Families of rows that turns and mirrors carry onto each other, the same ones carrying the whole set onto itself: the rest of each named row's family, in list order:
4 families of 5 rows:
Q_330: [ -7  11 -10   6   0  -3  18 -12  -7   2   7  33  15]
Q_854: [ -6  -1 -14   2   8   2   0 -16 -16  15 -11  -7  13]
Q_266: [  5 -13  -8   6   6   2   8  -6  -6  -7 -17   4  13]
Q_186: [ -9  -8  -3   5   3 -21   1 -10 -18  20   3  13 -11]
Q_361: [ 10  -6  -4   1   5 -26   8  -4 -21  12   5  10  -8]
Q_48: [ -2  -4  10   9   6 -19   8  -5 -17  17  -7  26  -7]
Q_141: [-19   6   4  15  13 -17  11 -16 -15  -3  -4  29  13]
Q_343: [-22  -3   0  -7  12 -10  -8  -1  -5   0  15   4  11]
Q_705: [ -1  13 -12  11  12 -23  13 -24 -17  -4   5  20  11]
Q_720: [  3   0 -16  -5   6  -4  11 -10 -21   3  -3  -8  20]
Q_520: [12  0 -6 20 21 -7  1  8  2  0 -3 15  4]
Q_583: [ -1  -4 -12  17   4 -12  15   8 -14  16   7  24  -1]
Q_241: [-17  14 -10  13  13 -14   3 -29  -9   1   1  19  11]
Q_642: [ 20  13  -3  -2  22 -10  -2  -5  -3   3   4   6   8]
Q_968: [ 12  11  10   3  20  -1  -2   0  -4  17 -10  16   5]
Q_478: [ -8  -8   3 -11   0   0   9  -2   0 -10   6  18  14]
Q_404: [-25  -2   6   1  15  -5   4   6 -12  -4   5  11  22]
Q_2: [-11   1  -3  -9  12 -19   6   0 -12  -9  21   7  15]
Q_474: [  7  13   1   3  23  -8 -13  -9   3  12   2  11   0]
Q_792: [ -5   1  -3   1  12   9   6   1 -16  13 -13   0  22]

Same family as Q_705: Q_361, Q_720, Q_642, Q_2
Same family as Q_186: Q_854, Q_343, Q_241, Q_474

Families of rows that turns and mirrors carry onto each other, the same ones carrying the whole set onto itself: the rest of each named row's family, in list order:
4 families of 4 rows:
Q_13: [-14 -10  -5   9   1   4  -6   4 -19]
Q_475: [-6 -8 -5 11 -9  9  0 21  1]
Q_540: [ 3 -9 -8  5 -9 10  2 -8 16]
Q_638: [  4   5  -2  16   8 -11  -9 -11   2]
Q_984: [  1  10   3  -7  -1   7  -7   1 -23]
Q_821: [  9  11   2  -5 -11  12   0  19  -3]
Q_920: [ -5  10  -2  -1   9   4  -9  -1 -21]
Q_370: [ 12 -11   3  18   9   0  -7  -3  10]
Q_184: [-13 -11  -7  15   7   7  -7   8 -10]
Q_506: [16 -7 10  0  9 -8 -2  7 12]
Q_422: [ 13  -6   2 -14  -4   9   3  -6  10]
Q_4: [-10  -6 -12   2  -4  -6   1 -15   4]
Q_425: [ -1  -2  -2 -18   1  -7   2 -13  -1]
Q_606: [  8   9   5  -1   8 -19  -4  -1   4]
Q_630: [ 0 -4 -3  7 -1 12  0 25  7]
Q_105: [ 9 17  2 -9  1  9 -3 16 -5]

Same family as Q_630: Q_920, Q_184, Q_105
Same family as Q_425: Q_540, Q_422, Q_4
Same family as Q_370: Q_638, Q_506, Q_606

Families of rows that turns and mirrors carry onto each other, the same ones carrying the whole set onto itself: the rest of each named row's family, in list order:
3 families of 6 rows:
Q_10: [-24  14  17  12  21 -21  19  14 -37   5 -12]
Q_803: [-24   2  14  17  -8 -11  -4  20 -23   8   5]
Q_582: [-29  -6   4  22  20   9   2   4 -33  -1 -11]
Q_487: [-26   1  14  25  -6 -13   1  18 -24  11   2]
Q_40: [-24  11  15  12  27 -25  15  19 -33   2 -10]
Q_928: [-29  -7   5  -5   4  -6  13  12  -6  13   3]
Q_221: [-31  -8   6  -2   3  -9  16  19  -8  15  -3]
Q_322: [-27   6  12  -9  23 -24  -2   3 -22  -2   8]
Q_213: [-28  -2  10  -2   2  -5  12  16  -2   9  -2]
Q_458: [-34  -2 -13  18  25  -8  -2   5 -10  -2  -4]
Q_477: [-30  -7 -13  15  29 -12   3   7 -11   0   1]
Q_615: [-32   4  16  19  -4  -9  -2  22 -23  14   3]
Q_430: [-32   7  17  -8  27 -22  -3   3 -22  -2  -1]
Q_22: [-26  20  16  10  25 -17  14  17 -34   0 -10]
Q_31: [-27   9  11 -12  21 -20  -2   2 -29  -4   1]
Q_855: [-27  -4   3  22  15   3   3  -3 -38   0 -11]
Q_712: [-26  -8 -12  20  25 -12  -3   9 -13  -4  -1]
Q_294: [-31  -7  -3  16  16   6   5   1 -36   2 -13]

Same family as Q_458: Q_582, Q_213, Q_615, Q_430, Q_22
Same family as Q_31: Q_803, Q_40, Q_221, Q_712, Q_294

Families of rows that turns and mirrors carry onto each other, the same ones carrying the whole set onto itself: the rest of each named row's family, in list order:
3 families of 6 rows:
Q_946: [  8   7  16 -11  -7 -17  -2   1   3  -1  18 -23  -8  -2   6   6  -2]
Q_950: [-18  -2  -3 -12  -8   2  11   1  -1  20  -1   3   9  23  -5   4   1]
Q_542: [-15  -3   3   5   4  -3   8   2  -5  13  14 -13   0   9   5  -8 -32]
Q_515: [  5  -7  10   3  13  -2  -3 -17 -14  -1   1 -18  -9  -6 -13   7 -16]
Q_215: [ -8   6   6  -6   5  -3  11   7  -4  15   8  -3   8   1  -4 -12 -29]
Q_576: [  8   6   8 -13  -1 -14  -5   0   5   8  18 -19 -12   8  14   5  -5]
Q_122: [-12 -19   0  -9 -22  -4   7 -10   3  10   2  -7  -7  -2  20  11   1]
Q_456: [-17   3   5  -6   4 -14  16   9  -6  12   8  -6  -5   4   0  -8 -26]
Q_741: [ -5   1  10  -3  17  -2   1 -21 -19  -6   2 -19   1   4 -12   3 -12]
Q_703: [ -3  -7   2  -9 -17  15   8 -12  -9   1   6  -5   1  -8 -17  15   8]
Q_342: [  6   8  14  -3  -5  -6  -4   9   4  10  23 -23 -14   0  -1   7  -8]
Q_996: [ -7 -15  15  -6 -20 -10   0  -7   1  15  -2  -9 -18  -1  11  12   9]
Q_444: [ -4 -13   9  -7 -16  10  11 -23  -8   5   1 -14  12  -8 -17   6   0]
Q_238: [-19   1   1 -14   0   4   9  -5   0  21 -15   2  10   7  -1   6   7]
Q_52: [-10  -8   9  -5 -23 -17  13  -7   4  18  -1 -10 -11  -2  17   5   5]
Q_359: [  3  -7   5  -1 -19   2  10 -22  -7  -4   7 -14   9  -2 -15  14   7]
Q_602: [-21   5   3  -3  -2   0  13  -6 -11  18  -8   6   6  17 -10   2   3]
Q_884: [  0   2  16   3  18  -1  -8 -15  -6   6  -2 -26   5  -1  -9   4 -14]

Same family as Q_359: Q_946, Q_456, Q_741, Q_52, Q_602
Same family as Q_215: Q_950, Q_515, Q_576, Q_996, Q_444
Same family as Q_542: Q_122, Q_703, Q_342, Q_238, Q_884

